[[ 2.15 -5.58 -0.65  5.47  4.65]
 [-2.42  6.20 -1.45  5.30  1.91]
 [-5.02  2.42  5.73  2.53  3.18]] out -5.02

[[-1.52 -1.57 -1.64  1.19]
 [-2.65  2.08  7.68 -5.88]
 [ 1.42  2.12 -8.43  5.43]] out 1.42

[[ 4.41  0.01  0.47  2.57 -4.05]
 [ 1.78 -0.75  7.20  7.62 -6.01]
 [ 0.83 -0.62 -2.93 -2.22  1.75]] out 0.83

[[2.62 1.86 2.30 6.95]
 [5.00 3.08 3.23 6.95]
 [3.46 2.31 2.62 6.95]] out 3.46

[[ 0.24 -8.10  1.58 -3.36 -2.04]
 [ 0.56  5.95  2.89  0.90 -6.23]
 [-2.78 -2.46 -2.05  7.73 -2.46]] out -2.78

[[ 0.18 -2.97  3.60 -1.78]
 [ 5.15 -5.84  2.39 -2.15]
 [-7.22  6.02 -1.73  2.26]] out -7.22
---
(8, 3, 3, 3, 1, 6, 4) yields 3
(146, 191, 67, 25, 58, 213, 225) yields 25
(8, 7, 1, 6, 4, 6, 7) yields 6
(140, 196, 86, 114, 54, 810, 25) yields 114
(39, 10, 42, 51, 61, 77, 67) yields 51
(941, 527, 602, 227, 172, 695, 623) yields 227
(6630, 1841, 5828, 8874, 7967, 8663, 6557) yields 8874
(75, 143, 62, 146, 249, 170, 205) yields 146
---
-2.06   3.22   1.17   3.37  -2.35   6.64   6.80
 3.24  -4.12   4.97  -2.14   1.29  -4.42  -6.90
 2.92  -4.35  -0.93  -3.82   2.67  -7.74  -8.05
>> 6.64

-1.71  -1.09   6.41  -0.46 >> -0.46

-5.38  -1.67  -1.16  -0.49
-7.98   2.43   2.05  -0.14
 1.71  -5.29  -4.40   4.62
>> 2.43

 3.87   0.27   4.68  -1.85  -0.91   4.03  -1.42
 6.24   5.56  -3.60  -1.18   0.77  -5.11   1.34
 3.05  -2.25  -0.40  -0.27   4.04   1.98   2.24
>> 5.56

 4.43   3.79   0.12  -6.98   1.23   4.32   1.95
-7.67  -4.04   2.79  -1.81  -3.10   4.32   5.73
-6.99  -3.57   2.23   0.24  -3.35   4.32   4.21
>> 4.43

 5.65  -1.82  -0.26  -5.28  -6.34
-1.16  -1.96  -1.30   2.30   2.11
-2.40  -2.60  -1.67   5.01   4.40
>> 5.01

 1.06   3.90   1.71  -5.91   3.31  -5.38  -6.38 >> 3.31

 5.01   5.39   4.53   7.07  -2.60   4.32   8.47 >> 7.07
---
((11, 23, -4, 2, 9, -10, 19), (46, 25, 8, 17, 18, -31, 14), (3, 32, 37, 41, 0, 34, 31)) -31
(333, 188, 846, 996) 188
(80, 40, 46, 22) 22
((87, 29, 131, 120, 113, 99, 212), (80, 43, 136, 120, 111, 97, 206), (83, 34, 134, 120, 112, 97, 210)) 29
((-40, 269, 151, 299, -841, 87, -439), (168, 300, -35, 217, -204, 640, -144), (-363, -476, 212, -92, -434, -989, 307)) -989
((31, -49, 31, -42), (8, -32, 8, -46)) -49
(776, 372, 91, 64, 863, 612) 64
---
[[0.17, 6.90, 5.70, -1.48],
 [1.56, 0.94, -1.29, 0.04],
 [5.05, -7.98, -8.24, 1.02]]
1.56

[[-2.93, -5.58, -5.52, -4.86, -4.14, -2.00],
 [-2.67, -5.20, -5.66, -4.61, -3.55, -1.94],
 [6.07, 2.03, 1.75, 5.56, 5.02, -1.54]]
-2.67

[[7.51, -5.75, -0.49, 0.02],
 [7.51, -5.75, -0.49, 0.02],
 [7.51, -5.75, -0.49, 0.02]]
7.51

[[-0.06, 0.23, 0.62, 2.17, -1.89, 6.25, -0.49],
 [0.20, -0.07, 1.48, 0.45, -4.43, 2.61, 3.92],
 [0.11, -0.12, -1.88, 4.27, 1.30, 6.02, -2.21]]
0.20

[[-0.04, 1.68, -1.90, -2.24, 1.92, 2.45],
 [0.35, -1.30, -0.30, 0.28, -1.06, -1.73],
 [-4.20, -5.13, -7.78, 1.78, -7.00, -0.61]]
0.35

[[0.88, -2.77, -0.98, -1.82, 7.99],
 [0.09, -4.33, 0.12, -2.02, 7.88],
 [1.10, -2.84, 4.58, -1.75, 6.93]]
0.09
